Here are some points:
(5, -23, -13, 32, 3, -27, 26, 39, 9, 48, -10, 1, 4, 23, 0, 23, 7, -29, 28, 25, -3, -7, -39,
 22)
(25, 77, 50, -33, 28, 45, -106, -67, 54, -64, 95, -80, 31, 61, 92, -15, 60, 62, -20,
 -72, -62, 75, 81, -31)
(-9, 46, 33, -5, -27, -39, -54, -36, 23, -30, 23, -29, -20, -14, 6, 21, 41, 49, 10, 18, -25, 22, 37,
 37)
(14, 8, 33, 2, 11, 8, 5, 25, -5, 14, -14, -11, -3, 5, 22, -9, -3, -24, 16, 8, -32, 1, 26,
 17)
(-1, 39, -15, -29, 15, 10, -60, -48, 9, -56, 48, -15, -26, 17, 30, -19, 34, 41, -45,
 -100, -30, 71, 31, -33)
(28, -3, 33, -43, 6, 46, -36, -56, 26, -45, 20, -33, -5, 21, 66, -32, 1, 27, -31, -62, -44, 49, 44,
 -17)
(11, -58, -53, 15, 8, 16, 88, 34, -30, 39, -44, 39, 10, 1, -47, 5, -52, -21, 13, 20, 64, -61, -96,
 -1)
(16, 4, -23, -20, 5, 12, -65, -51, 27, -21, 58, -11, 53, 37, 32, -1, 7, 59, -2, -16, 13, 53, -8,
 -22)
(14, 1, -41, 68, -5, -68, -42, -16, 1, -12, -35, -3, -11, 50, -73, 38, -11, 34, -2, 27, 23, -15, -72,
 15)
(-42, 57, 63, -38, -30, -9, -3, 3, 25, 13, 15, -7, 13, -36, 46, -27, 13, -37, -9, 25, -32, 1, 51,
 19)
(-27, -28, -4, -17, -35, -24, 31, 8, -23, 1, -21, 43, -8, -62, -25, 1, -8, -16, -4, 32, 28, -26, 6,
 21)
(-5, -49, -117, 41, 28, -5, 60, 25, -31, 31, 4, 31, -2, 44, -63, 23, -9, 24, 12,
 -38, 66, -32, -127, -33)
(24, -23, -8, -39, 50, 75, 81, 33, -19, 32, 8, 24, 24, 24, 24, -17, -17, -20, 15, -50, 24, -20, -33,
 -32)
(-15, 11, -55, -5, -28, -36, -71, -43, 10, -17, 36, -20, 31, 13, -25, 44, 12, 85, 22, 14, 31, 29, -35,
 -23)
(30, -53, -29, 29, -1, -20, -8, -21, -5, -7, -33, 19, 14, 19, -31, 35, -12, 19, 8, -2, 23, -5, -25,
 -16)
(17, -42, -72, -1, 14, 7, 39, 2, -11, 27, 15, 23, 44, 56, -42, 34, -27, 24, 20,
 -15, 66, -10, -116, -41)
(-4, 3, -43, -12, 20, 1, -17, -19, 26, 23, 44, -30, 45, 41, 16, 3, 2, 26, 6, -30, 19, 24, -52,
 -40)
(30, 45, -41, 75, 1, -49, -58, -20, 7, -27, -18, -47, 13, 106, -59, 27, -10, 70, 3,
 -7, 28, -10, -108, -6)
(12, -31, -53, 20, -7, -47, -23, -14, 10, -1, -1, 35, 17, -9, -36, 39, 4, 29, -6, -6, 28, 15, -26,
 -4)
(10, -24, -55, 1, 4, -23, 4, -25, 3, 12, 22, -1, 37, 57, -48, 36, -13, 38, 22, -2, 57, 1, -95,
 -34)
(21, -46, -11, 18, 4, -3, 62, 76, -15, 43, -35, 1, -11, -24, -10, 14, 6, -62, 30, 34, -4, -28, 13,
 25)
(7, 13, -48, 13, 44, 11, -35, -24, 14, 4, 57, 4, 22, 40, 7, 14, 14, 46, -11, -54, -5, 42, -34,
 -44)
(3, -9, 82, -26, -9, 40, 16, 11, 16, 10, -36, 16, -2, -63, 43, -55, -33, -78, -34, 20, -46, -23, 86,
 15)
(35, -15, -40, 28, 14, -27, -47, -24, 4, -15, -2, 7, 26, 40, -32, 44, 2, 50, 7, -21, 22, 22, -31,
 -32)
(-7, 22, 7, 23, -17, -48, -34, -9, 5, -11, 6, -7, -8, 10, -16, 38, 38, 13, 4, 16, 0, 9, 13,
 18)
(40, -89, -99, 16, 46, 23, 39, 11, -34, 24, -17, 55, 32, 24, -62, 18, -43, 18, 10,
 -26, 78, -38, -118, -64)
(28, 15, -69, 18, -18, -48, -69, -19, 14, -1, 35, -1, 60, 53, -46, 56, 7, 84, 24, 32, 57, 25, -69,
 -4)
(29, -107, -127, -6, 63, 49, 57, -7, -32, 31, 24, 71, 62, 66, -23, 8, -42, 47, 2,
 -105, 98, 6, -127, -95)
(-5, 1, 2, 45, -18, -60, 11, 46, -23, 23, -45, 31, 14, -24, -62, 34, -10, -19, 27, 76, 26, -47, -37,
 30)
(9, -29, -7, -18, 14, 38, 54, 16, -12, 17, -11, 20, 17, 9, 11, -29, -26, -22, -4, -22, 22, -23, -21,
 -11)
(-39, 1, 63, -21, -28, 9, 55, 29, 19, 48, -8, -6, 16, -60, 28, -31, -4, -70, 7, 81, -20, -28, 52,
 36)
(8, -51, -94, 10, 31, 33, 65, 34, -42, 30, 8, 44, 17, 7, -41, 28, -14, 30, 26, -9, 73, -23, -77,
 -34)
(-37, 38, 31, 29, -37, -66, 10, 41, 2, 42, -9, -16, 8, -24, -36, 33, 13, -27, 33, 107, -5, -36, 11,
 48)
(-12, 5, -7, 2, 14, 15, 33, 16, -4, 3, 6, -5, -31, 8, 9, -8, 18, -20, 1, -32, -11, -16, -8,
 3)
(26, -34, -92, 25, 39, 37, -1, -26, -3, 13, 32, -2, 47, 75, -39, 12, -30, 64, 6,
 -48, 55, -11, -121, -70)
(-13, -17, 23, -52, 2, 62, 58, 16, -12, -2, -5, 14, -12, -51, 39, -43, 6, -40, -8, -22, -8, -10, 52,
 -7)
(-6, -42, -35, 20, 14, -4, 33, 12, -17, 42, -35, 20, -10, -10, -46, 5, -52, -3, 2, 24, 29, -29, -69,
 -15)
(50, -66, -4, -38, 1, 44, 27, -6, -6, 6, -2, -5, 37, 35, 16, 12, -23, 10, 28, 2, 32, 0, -23,
 -12)
(17, -29, -77, 50, 11, -2, 19, 3, -15, 30, -10, 6, 38, 50, -72, 34, -41, 34, 17,
 22, 63, -36, -126, -27)
(-28, 48, 35, 14, -16, -48, -35, -33, 15, -17, 10, -20, -8, -1, -18, 21, 25, 15, 0, 30, -16, -1, 11,
 9)
(16, 8, -53, 18, 20, 8, 19, 41, -19, 19, 21, 31, 23, 6, -15, 5, 6, -5, -5, -24, 22, -6, -24,
 -11)
(12, 28, 42, 24, -25, -35, -11, 0, -8, -44, -50, -19, -31, 39, -35, 19, 2, 13, -8, 36, -4, -14, -20,
 59)
(-47, 35, 113, -77, -3, 52, 9, -9, 37, 6, 44, -35, 7, -58, 103, -67, 17, -67, -13, 11, -72, 11, 127,
 8)
Here are 10 more points, each followed by its number:
(-33, -17, -53, 39, -20, -38, 63, 63, -22, 57, -15, 29, -14, -37, -49, 19, -9, -29, 28, 45, 38, -39, -39,
 17) 0
(9, 21, -52, 33, 2, -14, -41, -31, 0, -20, 1, -11, 16, 35, -52, 24, -8, 69, -7, -9, 40, -2, -60,
 -28) 1
(-32, -60, 60, -26, -22, 27, 102, 33, -18, 34, -60, 20, -27, -67, 8, -14, -14, -76, 19, 43, -8, -54, 35,
 33) 2
(13, 46, -19, 6, -3, -9, -35, -10, 3, -20, 24, -7, 21, 30, -5, -4, 9, 43, -11, -23, 13, 19, -14,
 0) 3
(11, -39, 22, -43, 18, 51, 20, 14, 1, 5, 1, -6, -2, -41, 49, -15, 3, -11, 19, -11, -8, 8, 56,
 -20) 4
(28, 5, -64, -15, 27, 21, -61, -61, 22, -34, 73, -19, 29, 55, 23, -4, 4, 80, -26, -83, 19, 52, -44,
 -54) 5
(-3, -49, -35, -21, 29, 67, 70, -8, -24, 26, 12, -5, 19, 39, 13, -21, -32, 6, 7, -32, 41, -1, -61,
 -43) 6
(-21, -29, -18, -19, -10, -9, 32, -13, -13, 12, -1, 33, 3, -27, -31, 13, -9, 2, 6, 20, 36, -17, -33,
 -9) 7
(-2, -2, 57, -24, -17, 15, -3, 5, 10, -11, -10, -10, 7, -23, 23, -14, 7, -28, 0, 19, -34, 4, 62,
 19) 8
(26, -2, -31, 16, -5, -42, -20, 6, 5, -2, -6, 7, 10, 27, -28, 33, -1, 21, 8, 4, 16, 17, -34,
 5) 9
Which two of these numbered points are nearest to each point below, ignoring the 3 directions in which the first points spread most? Their numbers follow each, nearest first.
(3, 52, -3, 7, -7, -7, -30, 10, -4, -21, 5, -8, -12, -6, 5, -8, 18, 0, -10, -17, -10, 22, 33,
 8) > 3 9
(-17, -46, -2, 0, -7, 23, 65, 13, -5, 57, -18, -1, 24, -22, -14, -12, -48, -36, 15, 59, 14, -57, -32,
 -4) > 6 5
(-7, 2, -47, 80, -5, -87, -51, -6, 12, 9, -11, 13, -12, 7, -92, 55, -6, 30, -10, 52, 13, -8, -69,
 24) > 5 9
(-9, -11, 25, -21, -22, 4, 12, 0, -20, -2, -10, 11, 10, -47, -3, 4, -6, 8, 18, 51, 13, -14, 55,
 10) > 4 7
(-18, -15, 36, -46, 27, 88, 77, 16, -24, 29, -17, 22, -11, -61, 28, -50, -32, -45, -14, -17, -7, -52, 29,
 -28) > 1 5
(3, 9, -22, -20, 20, 30, 18, 6, 26, 36, 53, -32, 37, 41, 36, -12, 1, 7, 10, -35, 1, 22, -42,
 -19) > 6 5
(-14, -33, -18, -8, -3, -3, 61, 31, -3, 51, -2, 2, 41, 2, -6, -2, -21, -21, 24, 34, 25, -34, -47,
 -2) > 6 5
(-43, 96, -54, 68, -28, -127, -112, -18, 44, -2, 63, -57, 7, 52, -64, 70, 69, 75, 24,
 39, 0, 42, -45, 14) > 0 5
(16, -21, -53, -7, 19, 14, 15, 3, -2, 6, 16, 26, -11, 5, -1, -4, -11, 15, -7, -42, 17, 7, -41,
 -17) > 5 9
(19, 15, -56, 5, 30, 26, 4, -13, -10, -20, 23, -4, 9, 47, 3, -3, 4, 38, -8, -69, 20, 22, -52,
 -33) > 3 1
(-35, 59, 20, -17, -6, 8, -46, -33, 15, -22, 23, -34, -20, -25, 10, -14, 12, 31, -12, -6, -25, 11, 34,
 -17) > 1 5
(-28, 87, -39, 39, -5, -81, -125, -58, 36, -33, 67, -46, 12, 48, -22, 49, 49, 82, -3,
 -5, -16, 61, -10, -10) > 0 5
(4, 64, -2, 15, -11, -28, -65, -8, 21, -27, 14, -20, 1, 15, -3, 14, 17, 44, -6, 6, -10, 17, -2,
 16) > 3 5
(-14, 69, -7, -10, 32, -2, -72, -28, 41, -8, 90, -35, 20, 37, 41, 2, 52, 39, -19, -52, -38, 60, 36,
 -33) > 0 3
(9, -38, 45, -52, 26, 73, 66, 19, -23, 12, -17, 12, 6, -33, 45, -46, -12, -53, 0, -25, -20, -17, 64,
 -6) > 8 9
(0, 7, 74, -17, 14, 55, 37, 24, -12, -10, -45, 8, -60, -72, 24, -46, -13, -69, -24, -14, -48, -41, 101,
 12) > 1 8
(-20, -2, 37, -18, -7, 14, 33, 23, 13, 26, -1, -3, -16, -41, 52, -38, 14, -40, -4, 6, -37, -9, 55,
 32) > 5 9
(-47, 64, 3, 64, -78, -124, -47, 32, 0, 16, -29, -22, -3, -36, -68, 55, 24, 13, 48,
 127, 6, -15, 26, 72) > 0 5
(-34, -21, 85, -54, -25, 11, 63, 8, -11, -14, -57, 3, -35, -52, 14, -32, 5, -57, -4, 20, -27, -23, 56,
 27) > 2 8
(5, 5, -28, 50, -33, -87, -24, 27, 9, 12, -17, 7, 9, 21, -58, 46, 14, 3, 13, 49, 13, 1, -35,
 42) > 9 5
(29, -35, 16, -22, 17, 42, 23, -8, -11, 4, -10, 4, 14, 18, 28, -12, -7, -18, 13, -24, -11, -4, 4,
 -8) > 8 9
(18, -69, -20, -6, 24, 31, 82, 53, -27, 37, -30, 33, -14, -10, 13, -20, -25, -60, 2, -15, 11, -21, -25,
 -11) > 9 8
(-12, -20, 3, -31, -42, -30, -39, -21, 8, -11, -3, 30, 25, -47, -9, 10, -15, 6, 4, 65, 24, 4, 26,
 -3) > 7 8
(-42, 51, 17, 20, -24, -76, -35, 0, 15, 4, 2, -11, -33, -26, -17, 8, 33, -3, -2, 25, -26, 18, 28,
 37) > 0 5
(-26, 46, -1, -11, -29, -34, -40, -11, 9, -26, 19, 11, 0, -27, -7, 13, 24, 33, -7, 12, 6, 13, 17,
 13) > 7 5
(36, -75, -83, 43, 34, -3, 63, 35, -29, 44, -23, 52, 12, 42, -42, 29, -25, 0, 20,
 -20, 56, -29, -127, -19) > 9 8
(-23, -2, 59, -8, -39, -19, -2, 0, -3, -1, -23, -10, -9, -42, 1, -1, 6, -27, 7, 56, -19, -7, 69,
 40) > 8 2
(-41, 28, 27, -14, -19, -22, -25, -31, 12, 13, 17, -24, 19, -16, 5, 13, 13, 13, 18, 48, -17, 3, 43,
 -3) > 7 6
(29, -23, -55, 40, 6, -46, -11, 18, 17, 25, 1, -6, 24, 46, -31, 49, 9, 24, 34, 15, 27, 3, -66,
 -1) > 9 8
(-7, -29, -47, -2, 35, 58, 40, 20, -30, 10, -10, 17, -30, -14, -1, -19, -26, 4, -14, -64, 12, -25, -27,
 -44) > 1 5
(-33, 56, 54, 22, -21, -44, -26, 24, -8, -5, -43, -5, -56, -70, -19, -8, 9, -20, -6, 54, -39, -21, 73,
 45) > 1 3
(0, -12, 3, 50, 8, -5, 75, 84, -34, 52, -67, 39, -19, -31, -51, 7, -25, -68, 11, 47, 14, -66, -27,
 35) > 3 9
(-9, 62, -37, 50, -28, -77, -61, 6, -1, -10, 18, -32, -8, 48, -59, 58, 35, 61, 24, 34, 10, 38, -35,
 24) > 0 3
(40, 78, -81, 3, 33, -6, -115, -50, 16, -74, 81, -11, -11, 70, -3, 23, 45, 101, -39,
 -127, 10, 84, -26, -52) > 3 0
(-23, 78, 28, 8, -18, -32, -79, -40, 28, -26, 43, -58, 8, 26, 21, 5, 26, 50, -4, 14, -23, 52, 8,
 9) > 6 5
(6, -30, -26, -28, 11, 14, -24, -50, 25, 1, 49, -11, 46, 33, 26, -4, -7, 31, -13, -36, 12, 38, -28,
 -42) > 5 8
(24, -55, 45, -23, 44, 83, 44, -28, -3, -13, -18, -7, -13, 19, 41, -20, -13, -17, -4, -61, -27, -13, 23,
 -42) > 2 8
